Families of rows that turns and mirrors carry onto each other, the same ones carrying the whole set onto itself: the rest of each named row's family, in list order:
6 families of 6 rows:
Fek: [  4   2  -3  -3  -7 -12  -9 -17  -4  22   9  12  -8  33  -3]
nad: [ 25 -10   2  12 -11   1  12 -20  -5 -20   5  15  20 -11  -2]
Negez: [-23  -6   6   9  -9   5  14   7   6   3  -9  -4  24  18 -13]
Kalig: [  7  17  -1  -7  17  -5   3  27  18   8  10 -22  -8  17  14]
Fuba: [-22 -11   9  12  -7  -3  19  -1   4   8  -2   1  18  24 -15]
gerim: [ 20  -8  -1   0 -16   5   8 -22  -1 -18   0  15  15 -17   0]
tupes: [-16  -8   0  12 -12   8  16  -2   6   9  -2  -3  22  26 -15]
fup: [  4  -8   5  13  24   7  24  11  16 -21  -9 -21  -5 -12  -3]
seb: [  2   2  -5 -10 -16  -9  -9 -12   5  25   1   8  -9  28  -3]
fenin: [ 10  -6   1   8  26   0  31  16  15 -16  -6 -19   6  -6  -1]
Tonaz: [ 19  -9   4  13 -15   8   8 -16  -8 -24  -9  11  19  -7  -4]
volis: [  0   5   0 -12 -14  -6  -9 -14  -3  22   0  12  -5  25  -7]
ger: [  7  15   0  -8  16  -4   3  26  24  10  21 -20  -4  13   4]
bon: [-22  -7   5  15  -7   6  13  -4  12   7   4  -5  23  23 -15]
vodi: [  5  -3   3   9  17   6  30  15  14 -22  -8 -24  -2  -7   6]
div: [ 34   3 -15   5   7 -13  -7  -8  -3   1  22   3 -10 -21   9]
rupep: [-24  -6   3  14 -12   6  20  -4   5   9  -1  -6  15  25  -9]
rurel: [  6   4   4 -15 -13  -7  -9 -15  -1  19   4  11 -11  29  -6]
lus: [ 22 -11  -4   4 -16   7  10 -14  -4 -23  -2  13  16 -18  -1]
mefif: [ 23 -10   1   1 -12   8   8 -24   1 -20  -2  14  20 -10  -4]
Fif: [  2  16  -4  -4  10 -12   1  23  20   6  21 -19 -17  18  10]
Gov: [  6  -6   4  14  19   8  26  20  14 -21  -9 -22  -3  -3  -3]
teve: [ 34   4  -9  11  -4  -8 -12  -7   1  -2  19   4 -19 -19   9]
Niv: [ 19  -8  -2   6 -20   7  12 -21  -5 -20   2  12  19 -14   4]
sep: [-20  -3   1  12 -10   6  16  -6  12  11   2  -5  19  29 -13]
fola: [  8  19  -2  -3  20  -2   3  28  22   7  15 -24  -4  15   5]
sif: [ 34   6  -7   9   6  -5  -7  -9  -2   0  22  -2 -20 -21   2]
lek: [ 32   7 -16   0   0 -12  -4  -7   2   2  18  -4 -22 -20  10]
Barop: [  6  -2   5  15  21   4  26  15  19 -23  -4 -22  -8  -9   2]
zif: [ 10  -3  -1  17  18   8  25  15  10 -18 -13 -24   9 -12  -3]
vaza: [ 33   7  -4  13   2  -4  -9  -8  -6  -7  19   1 -16 -22   5]
mudig: [ 11   9  -7  -9 -16 -11  -7 -18   0  19  12   5 -10  31   0]
tene: [ 34  10  -8  10  -1  -6  -9  -7  -5  -2  19  -1 -13 -22  13]
Buf: [  5  10  -2  -8  24 -14   2  26  19   5  15 -16 -10  16  11]
narap: [ 12  14  -6  -1  17  -5   2  26  26   7  15 -22 -10  16  10]
Fav: [  2   7   0  -5 -15  -6 -10 -14  -7  25   1   8  -9  28   0]

Same family as Tonaz: Negez, Fif, lek, zif, mudig
Same family as lus: tupes, seb, Gov, teve, narap
Same family as fenin: Fek, nad, Fuba, div, Buf
Same family as gerim: volis, sep, fola, Barop, vaza
Same family as ger: fup, bon, rurel, mefif, sif

Families of rows that turns and mirrors carry onto each other, the same ones carrying the whole set onto itself: the rest of each named row's family, in list order:
5 families of 3 rows:
bomut: [ 17 -15  10 -17  30  -3 -17   8  -5  -8  -4  22   0  18  10   7  21  21
 -12  12  36  10 -23]
Komib: [ 47  24 -21 -12   2  13 -20   7  -3 -23   5   6  15  23   5 -10   3  31
 -33  -1  -5  31 -31]
Nanub: [ 23   6  -3  -9  36  10 -17  -7 -14 -11 -11  16 -25 -25 -10 -31 -12  28
  -1 -23  -4  -8 -23]
feb: [ 28  15   4   1  31  -1 -14 -20   0 -26 -14   7 -12 -28  16 -34 -20  37
 -15 -10   6  -7 -13]
Bod: [ -5  -5  14 -31  12  -5 -12   8 -10  -8 -22  19 -14   6  18  20  14  21
 -17   7   2   6 -14]
Num: [ 41  42 -16 -10  33  17 -18   4 -18 -26  -2   1  21  18  14 -15  12  18
 -30  -5 -10  22 -11]
Gop: [ 13 -24  16  -3  23  -1  -7  24  -4 -12  -8  12 -17  15  15   8  22  19
 -20  -5  12   2 -23]
pib: [  9  21  -5 -11  44   3 -16 -31  -9 -14 -18   6 -15  -8   4 -15 -10  49
   5  -6   6   0 -41]
torip: [ 12  -1  -9 -42  20 -12 -22   2 -15 -12 -10  -7 -13   9  25   1  38  23
 -14  -1  27   1 -16]
dila: [ 15 -17  14 -13  15  -5  -8   0 -11 -12   8   4  -7   8  15  22  37  26
 -14   2  -1   1 -15]
fof: [ 39  32 -20  -2  13  -9  -3   0 -22 -20   8   7  22  28  13 -12   1  29
 -33  -8 -17  15  -6]
los: [ 26  29 -13   4  16  -5 -10 -12 -16 -20  -2   6  25  26 -16 -23  -1  29
 -28  11  -3  23  -5]
denin: [ 12  20   1  -8  15 -11   2 -27 -16  -2  -4  -4 -24 -11  13 -43   3  28
  -6 -13  -2  -4 -34]
Zum: [ 29  21 -17  -3   2   9 -17   3 -11 -28 -17  -7  16  22  -6 -35  16  -2
 -28  -9   9  13 -21]
nitid: [ 15   7 -14 -16  43   9 -27 -14 -12 -12 -22   0  -8 -18  13 -25 -14  45
 -12 -25  -7 -11 -31]

Same family as fof: Gop, nitid
Same family as Zum: torip, denin
Same family as Num: Nanub, dila
Same family as bomut: pib, los

Families of rows that turns and mirrors carry onto each other, the same ones carrying the whole set onto itself: the rest of each named row's family, in list order:
10 families of 4 rows:
mulir: [ 11  -5 -13 -15   9   7  -7  12  16 -29  24 -16   6  -5  24  21 -15  -7
 -32  23 -10]
Ninid: [ 10 -15  -4 -14 -34  -9   2 -11   5 -13 -25 -20   8 -15  -9 -13   8 -29
 -14  13   1]
Sedi: [ -1   7  -7 -12   9  14  -4   8  22 -31  28 -16   8  -9  15  23 -10 -20
 -21  31 -25]
faku: [ 33 -15   1  -6  -4  23   1   9  -9   5 -26   5   3  -7 -12  10   3  -1
   9  23   0]
Rume: [ 23  -9   7  -6  -9  27  13   8  -3   3 -24  13   8  -8 -14  -1   6  -5
   9  28 -10]
rogim: [  5 -10   0  -2 -21  -6  -7   3 -11  -8 -25  -6 -18  -7 -11  -3  19 -27
  -8   4  17]
dez: [ 22 -21  10 -13  -5  21  12   3  -7 -12 -17   4   3 -15 -17 -16  10  -4
  18  20   4]
Falo: [ 17  15   0 -25  14 -10  -1   3  11 -44  12 -24 -10  16 -19  27   0 -18
  -4  19 -24]
sabek: [ 16  11 -11 -20  18  14   6  20  23 -32  20 -18  -2  -6  11  15 -19  -7
 -26  22 -21]
Vak: [ 18  12  17 -27  17 -11   2   5  10 -42   6 -22  19  16 -16  29  13 -17
  -9  20 -14]
fugin: [ 27 -14   6  -7   2  23  -7  15   1  -7 -22  16   5   3 -22 -16  11  -7
  13  14  -8]
Bigi: [ 14 -13   5 -11 -10  32  11  15  -2   9 -26  -1  17   5 -11  -8   9   1
  -5  14  -5]
lak: [  8 -15  11 -24  12  32  16  22  -3  -2 -17   7   9   0 -16   0  14  -6
  10   8   2]
lige: [ -8  -6  -4  -5 -20   4  -7   8 -11 -14 -23 -15  -8 -24 -13 -13  10 -38
  -2  -1  -4]
dor: [ 16   8   0 -22  21  -3  -6  10  21 -27  25 -22  -8 -19  11  17 -22 -13
 -14  16  -2]
tig: [  5  22  15 -13  13   8  -9   4  28 -46  12 -25   0  18  -1  17  12 -18
 -20  17 -19]
guzif: [ 24 -12   0 -15  -5  20   2  18  -9  12 -18  12   8 -13 -11  -8   4  -8
   3  15  10]
Tosem: [  5   4 -15 -26   9  10   6   4  28 -16  25 -23 -15 -19  13   3 -13 -20
 -16  13 -15]
fumel: [ 12  21   0 -21  12  -4   1  10  11 -55  12 -27   0  16  -4  19   4 -28
 -26  18 -11]
gozi: [ 19  22  13 -20  16  13 -13  12  11 -43   1 -22   6  18  -6  25   1 -27
 -18  16 -33]
Fugas: [ 21  -1   0  -7  -2  20   8  14  -5   9 -27   2  -6   0  -9   9  10   6
  14  12   1]
pef: [  6   0  -1 -19   6   7   3  11  34 -26  37 -13   2  -7   0  18  -1 -12
 -29  15 -20]
mar: [ -1 -17  14 -20 -21  -6  -1   4 -18 -11 -31 -12  -4 -19 -11 -12  12 -18
  -1  10  -2]
burif: [  5  10 -12   3   8   6  -1  12  25 -34  32 -10   1 -12   8   6 -14 -22
 -25  14 -15]
kovi: [ 14  25   6 -25   3   2   1  -2   8 -48  14 -20   0  26  -5  18   3 -16
  -9   6 -26]
mokim: [ 18 -23   4 -18 -10  23 -12   9  -9  -4 -24  10   9 -14 -14   0   4 -10
  18  15  -5]
Rozi: [ 14 -15 -10  -8 -20  -7 -14  -1  -8 -11 -24  -8  -6 -17  -7   5  23 -29
  -8  16  19]
vebo: [  7   1  -6 -11   1  -7 -10  13  37 -24  26 -10  12  -8  14   2 -17 -17
 -23  22 -18]
gane: [ 14  16   1 -20   9   8  -2   3  11 -47   9 -25  -6  36   2  20  10 -15
 -18  13 -15]
Fadi: [ 13  21  18 -32   2  11   1  -1  17 -34  19 -26   7  16   1  28   3 -29
 -21  17 -19]
tono: [  1 -19  -4 -11 -25  10  -2   1  -7 -12 -21  -9  10  -3 -11 -14  23 -34
 -19  13  15]
torel: [  0 -10  12  -8 -20  -2  -8   3  -4 -12 -29  -2  -9 -15 -10 -11  24 -34
 -16  11  10]
nizot: [ 14  -3  -6 -24  13   6 -12  11  20 -34  31  -9   6 -18  16  13 -13 -10
 -26  12 -15]
Piv: [  6  19  10 -32  14  11  -8  12  15 -38  10 -13   5  33  -4  15   6 -34
  -3  19 -23]
pibol: [ 29  -6  12   0   2  26   1  13  -1 -12 -25   0  21 -13 -25  -3   6  -5
  16  14  -5]
Kitad: [  8   1 -11 -21  11  12  -6  14  25 -30  17 -19  -4  -5  30  14  -8  -8
 -29  11   3]
gupi: [ 15  -5  -3 -14 -27  -6  -4   4 -11  -5 -29  -4  -2   1 -23 -13  20 -27
  -6   8   5]
tas: [ 14  10 -10 -21   2   2   3   5  10 -48   4 -21   8  32  -2  31   9 -10
 -14  22 -20]
dedus: [  0  -6   2  -7 -25  -7 -12   4 -17  -7 -24   0   4 -11  -1 -16  -1 -35
  -4   9   2]
Vef: [  2  -8   9  -4 -27  -3  -8  -2  -5 -12 -24  -2  -3  -7 -14 -15  10 -18
   9  -3   9]

Same family as gupi: sabek, guzif, fumel
Same family as Vef: Sedi, tig, mokim
Same family as lige: vebo, Piv, pibol
Same family as dez: pef, mar, Fadi
Same family as lak: Ninid, Vak, Tosem
Same family as dor: Falo, Bigi, tono
Same family as mulir: faku, rogim, gane
Same family as gozi: fugin, burif, dedus

Families of rows that turns and mirrors carry onto each other, the same ones carrying the whole set onto itself: the rest of each named row's family, in list order:
9 families of 3 rows:
votab: [ -3  27  -3  -5 -46  -5  33   5  -6  12]
Tise: [ 12  34   9  -5 -14 -25  18   9 -13 -13]
kogul: [  0  20   8  26 -11   7  -9   5 -20 -16]
kalof: [  3   2  -3  15 -13 -28  29  -2 -12 -17]
maduf: [-14   2 -12 -22 -14 -17  14  -2   3  13]
Lamig: [ -4  30  -2 -14  -1  -1  12  13 -26 -16]
kazis: [ 13   3  -9 -10 -16 -16  24  -2 -29   2]
kobug: [-14  36  12   9 -43  -4  16  21   2   2]
sigi: [  8  35  20  20 -21  -4  13  24  -8  11]
simaz: [ 16  32  13  24 -23  13   9  11  -8  -7]
Bak: [ -9  29 -24 -12 -14   8  -2   2   0 -12]
datu: [-16 -11 -19   7 -16   5   0 -11  -2   5]
zubo: [ 20  21   0  15 -14   5 -12  -3 -20  -3]
geni: [-17  -2  -5  10 -22  15   2   6  17  14]
Pevon: [ 15  17 -17  22 -33   7  22   4 -22  -8]
rur: [  4  -3  11   7  -3 -30  18   8 -18  -2]
birit: [ 12  31  -8  17 -27  -9 -10   9   0 -20]
bilet: [  3  12  -3   5 -26 -21  35  11   9  21]
Kevip: [-23  19   9  -6 -37   9  16  15 -10  21]
dima: [-26  -7   0  -1 -11  -6 -11  18  -3   6]
foli: [-16 -12  -1  12 -17   0  26  17 -26   7]
dogul: [-18   6 -11  31 -31   2   2  20   7  -9]
topo: [ -9  30   2  -3 -16   9 -22   8  -1   1]
pof: [ -9  -5 -15  10 -16 -12  -9  -2  16   5]
Badus: [  3  -2   7   4 -16 -15  44   7  -6   5]
Pusa: [-23  14 -12 -14  -5 -18  15  15   2 -15]
sisof: [ -5  16  -3   6 -26  15   1   8   4  33]

Same family as kobug: votab, Kevip
Same family as zubo: rur, pof
Same family as Pevon: foli, dogul
Same family as kazis: birit, dima
Same family as bilet: sigi, sisof
Same family as Pusa: Lamig, Bak

Families of rows that turns and mirrors carry onto each other, the same ones carrying the whole set onto itself: the rest of each named row's family, in list order:
5 families of 3 rows:
pebor: [ -4  14 -20  28  13 -16  -4   1   3  -9   7]
Bul: [-11   6  21 -10  -2  -6   5   4   4  13 -26]
Tup: [-16  -8  -9 -20 -17   6  -4   7 -15  -9  21]
misat: [  6  10 -21  27  10 -12  -5   5   5   9   1]
gogi: [ -9  -7  18 -17  -3  20   0  -6 -11 -17  17]
Nif: [ -9 -13 -14 -21  -4   9 -17  -3  -4  -9  24]
silop: [-11   2 -13 -13  -8  12  -8 -14  -9 -28  17]
ser: [ -7 -13   4 -15 -10  13 -16   7 -11 -10  26]
Vapo: [  1  -4  16  -8  -4  -2   6   9  13   0 -32]
Vone: [ -5  11 -23  21  23  -7   5   9  -4   1   6]
semoz: [ 15  -8 -20  17  21 -12   7  -4   1   2  -6]
Kis: [  8   6  29   1 -16  11  -2   2  -5  10 -15]
ziro: [ -4   9  16 -12 -11  11  -1   6  13   3 -26]
surok: [ 10   2  16  10  -6   1  23   6   4   0 -25]
zifo: [ -1  -1 -16  21  10 -20   6 -15  -5 -11  18]

Same family as Vapo: pebor, ser
Same family as surok: gogi, zifo
Same family as semoz: silop, Kis

